In the rows, 128 means zero.
The rows below come in pairs that one turn or mirror swaps. Which row does each named row swap with?
z480: [123 122  89 121 111 124 128 106 126 119 142 147 120 121 139 125 142]
z265: [144 131 123 132 145 139 139 117 124 163 143 127 102  96 103 103 140]
z925: [126 117  83 125 126 129 125 105 123 133 145 155 125 119 144 136 133]
z418: [149 157 144 116 171  97 104 102 145 152 114 133 131 117 124 135 108]
z328: [159 130 175 117 133 123 134 132 141 134 122 108 151 113  88 128 141]
z51: [141 113 158 118 146 145 125 128 113 171 144 123 152 143 156 126 101]
z562: [146 121 105 124 139 110 139 155 158 113 120 107 142 132  97 147 134]
z427: [120 104 118 127 161 123 105 129 147 153 123 112 133 165 158 130 105]
z497: [106 124 137 106 137  86 118 129 137 122 110 100 117  97 135 146 131]
z968: [107 121 132 104 150  94 116 128 128 110 110 106 117 101 149 146 118]
z792: [146 129 112 137 135 125 136 115 117 157 139 126 100 100 112  94 142]
z754: [108 121 131 108 146  86 115 123 131 114 116 101 120 104 144 154 124]
z502: [155 135 172 108 129 128 131 125 150 139 126 110 159 120  99 146 149]
z5: [150 160 165 124 142 136  95 123 126 133 118 122 133 149 162 143 123]
z343: [163 116 162 111 127 126 129 137 154 132 123 107 156 115 103 110 156]
z555: [157 115 148 120 135 151 116 114 126 165 137 145 166 136 144 108 109]
z812: [111 110 127 107 155  92 118 126 127 122 104 105 124  96 146 143 115]
z984: [165 139 136 127 121 154 120 162 112 132 129 121 131 105 131 105 152]
z202: [110 111 104 131 148 131 114 117 141 156 130 118 124 168 148 118 110]
z727: [143 116 108 124 129 121 140 158 157 122 134 104 132 136  97 133 152]
z111: [112  99 114 136 144 129 116 121 141 157 123 107 120 161 153 116 108]
z634: [161 155 172 121 149 128 109 126 123 126 117 100 131 145 137 154 116]
z774: [141 119 104 117 142 111 135 165 155 121 124 111 142 132  95 139 141]
z173: [114 106 119 130 148 128 113 120 142 146 126 112 114 171 153 120 104]
z561: [108 105 118 129 151 129 111 125 142 159 130 113 120 170 150 124 113]
z67: [125 121  90 124 112 122 135  96 130 125 141 144 120 126 130 134 144]
z344: [153 111 151 129 152 153 114 105 119 167 133 141 152 138 139 112 105]
z215: [134 123 109 116 147 109 138 160 152 118 120  99 136 127  94 139 136]
z72: [148 130 120 135 143 140 138 123 125 153 134 130 107 102 106  85 138]
z353: [154 121 157 116 154 147 124 135 127 164 127 132 159 123 158 115  93]
z884: [152 105 154 122 165 161 115 106 135 151 138 133 148 146 152 131 115]
z667: [150 155 139 122 175  92 111 104 135 139 115 127 122 120 128 146 107]
z438: [107 123 136 106 138  92 112 130 119 123 106 110 118  89 140 136 135]
z237: [147 101 145 120 150 160 114 116 120 174 134 134 157 125 149 113 118]
z317: [168 132 129 130 112 152 114 166 107 138 127 125 139 115 130 109 142]
z32: [151 128 185 111 133 135 141 136 140 137 131 104 148 114 104 139 133]
z986: [147 118 104 118 137 112 138 162 152 108 123 109 135 131  97 131 135]
z834: [111 120 129 105 151  94 119 126 133 107 107 117 119 101 141 152 114]
z103: [173 127 123 131 116 152 118 144 105 149 131 121 136 121 131  90 137]
z524: [148 155 171 127 133 137  98 132 122 135 118 113 130 151 152 153 121]
z723: [124 130  96 121 124 127 121  99 114 124 141 158 121 120 141 145 140]
z64: [161 137 159 109 114 119 143 148 135 141 140 114 164 126 102 133 141]
z597: [167 137 125 126 105 144 116 151 112 135 136 116 140 108 125 105 153]
z285: [147 150 164 121 149 135  95 122 116 135 124 107 132 141 161 154 111]
z109: [123 114  83 124 118 121 126 107 121 127 147 142 124 118 140 128 139]
z538: [158 146 170 117 111 138 151 131 148 142 140 116 145 127 108 128 141]
z857: [147 159 151 121 176 106 112 103 146 138 111 131 126 128 124 136 107]
z760: [117 115  92 123 109 124 129 104 128 125 137 147 113 120 137 120 138]

Swapped with z202: z215
Swapped with z834: z760
Swapped with z317: z524
Swapped with z51: z64
Swapped with z925: z497

